Each named turn below is shown by a few rows before and after it. Which turns, in which order, take the first row of each later pair to the second? The first pair is answered.
vivim:
[  7.0 -10.1   2.9  -8.3  20.9   0.1  -2.8 -10.1]  ->  [ 2.6 -8.4 -1.5 -7.0 21.2 12.2  5.6 -6.5]
[-24.4   8.0   2.7   3.7 -47.5 -27.1   0.9  35.6]  ->  [ -2.9   7.2   9.8  -9.9 -41.0 -48.7 -20.0  17.5]
[-53.2 -21.2  16.7 -30.4  13.2   8.8 -18.3   7.8]  ->  [-49.5 -24.1  18.2 -30.7  13.6   1.8 -25.4   4.2]
[  5.8  26.2  -6.8 -14.1 -26.6  20.4  12.5  12.2]  ->  [ -9.6  18.5  -6.1   3.9 -32.9   9.3  13.5  25.4]
sudeg:
[  3.1 -10.0  24.4 -23.2  10.3 -32.3 -34.2   7.4]  ->  [  6.3   9.2  -0.4 -17.4  -3.6 -23.3 -41.6 -28.6]
[ -5.7 -19.0  -2.2  -3.2  27.5 -24.7 -26.2 -22.1]  ->  [-10.4 -17.7 -10.3   8.3  19.0 -25.9 -24.6 -24.7]
[-17.9  24.9  -7.6  15.3 -53.4 -33.4 -12.6 -17.3]  ->  [-21.5  -5.4  34.1   1.2 -27.6 -44.1  -2.3  38.3]
Dizul:
[ -9.2  -0.7  55.6 -59.6  16.3   1.7 -39.2  19.1]  ->  [-16.8  -1.8  55.4 -54.2  10.6 -10.6 -44.5  14.6]
[ 13.8   2.5 -20.1  29.5 -31.3  -6.8  -5.3  -5.4]  ->  [ 13.0  -0.9 -25.2  31.7 -22.0  -4.6  -6.2 -11.0]
[  7.1  12.8 -15.2   3.0   1.3  22.9   7.5  -5.8]  ->  [  8.5  15.8 -12.2  -0.4  -6.9  22.8   9.8   1.8]
Now pairs of rows:
Each pair is two turns apart.
[-41.1  -3.7 -12.5  30.9  -4.2 -14.0  -9.8 -30.1]  ->  [-12.9  -5.3 -14.4  12.1  25.2   0.2 -12.4 -50.7]
vivim, Dizul
[-13.8  -2.1 -16.7   5.2   9.3  33.2  14.8  -7.8]  ->  [-24.0 -10.0  -6.4  19.4  -5.6  13.1  18.4  16.9]
Dizul, vivim
[  0.2  -2.2   6.8 -10.5   2.3  28.9  14.6  28.0]  ->  [  3.7  17.0   1.2 -18.0 -18.1  27.5   6.4  11.0]
sudeg, Dizul
[  6.0 -16.5  33.3 -24.7  11.0 -34.9 -18.4  21.0]  ->  [  1.3 -24.5  23.0 -15.1  27.0 -36.4 -26.1   5.1]
Dizul, Dizul
[ 23.6  12.6   8.7 -17.5 -18.4  -7.4 -18.5  -8.1]  ->  [  4.3  18.5  -7.6  11.6 -38.4   7.8   1.6   3.4]
vivim, sudeg
[ -8.0  -8.6  18.2 -47.7 -13.9  22.0 -17.6  15.9]  ->  [-14.8   7.1  -6.1 -36.6 -29.2  34.4 -16.8  -7.2]
vivim, sudeg
[ 24.6  -2.1   8.4  25.3  24.3 -16.4  13.5  34.5]  ->  [ 32.4  26.9 -24.7  24.8   6.7  -0.6   0.7 -21.2]
sudeg, sudeg
[-13.4 -26.4  15.5   7.6   8.3 -51.7 -30.4   8.1]  ->  [  2.6 -33.3   1.9   4.4  52.5 -19.6 -18.3  -7.3]
Dizul, Dizul
[10.2  5.0 -6.1 10.4 -7.9  7.3 16.7 20.6]  ->  [10.7  1.1  0.6  1.9 -1.5  5.4 16.7 25.5]
sudeg, vivim
[ 27.1   1.0  20.2 -22.1  -9.3  -9.8  -5.0  18.6]  ->  [  7.5  -5.1  13.2  -6.6 -13.1 -33.9 -24.6   5.8]
Dizul, Dizul
[  3.5 -12.9  -6.7  -6.3  22.0  24.0 -10.3 -36.2]  ->  [ -4.5 -17.6 -19.5  27.4  10.4  27.5   6.6 -20.7]
sudeg, Dizul
[-19.3  -7.9  -0.4  -7.6  17.8   5.3  -9.1 -10.2]  ->  [-16.5  -0.7 -11.9   2.6   7.2  12.3  -4.7 -19.1]
Dizul, sudeg
[-33.4   4.6  37.0 -41.6 -27.5  -7.9  -8.8  22.9]  ->  [-55.5 -11.3  16.2 -16.1  -3.6 -27.1 -32.0 -14.8]
Dizul, Dizul
[-26.6  -4.2   4.0  -1.9   2.1   9.9   7.5  12.8]  ->  [-17.7   2.6   9.2 -21.1   1.3  15.8   2.9   3.9]
sudeg, Dizul
[ 15.3  18.4 -27.3  16.3 -10.6  17.6   3.7 -36.8]  ->  [ 16.9 -16.7  27.1 -10.4  26.9   6.3  14.9  30.1]
sudeg, sudeg
[ -1.8  -3.4  -2.4  22.4 -15.9  -9.0   5.6   4.0]  ->  [ 13.4 -10.2  19.0  -8.4   4.3  -5.8   4.1  11.2]
sudeg, vivim
[ 14.6  -9.7   5.3  21.6 -11.6  -7.0  16.8  34.3]  ->  [ 30.2   2.8  20.9 -18.9 -11.0  -5.7   4.4  23.0]
sudeg, Dizul
[ -1.2 -21.1  19.6 -14.0  31.5  -0.9  -6.0  22.0]  ->  [ 19.5  12.2  -2.9 -28.7  14.9  21.8  -9.7 -22.3]
sudeg, Dizul
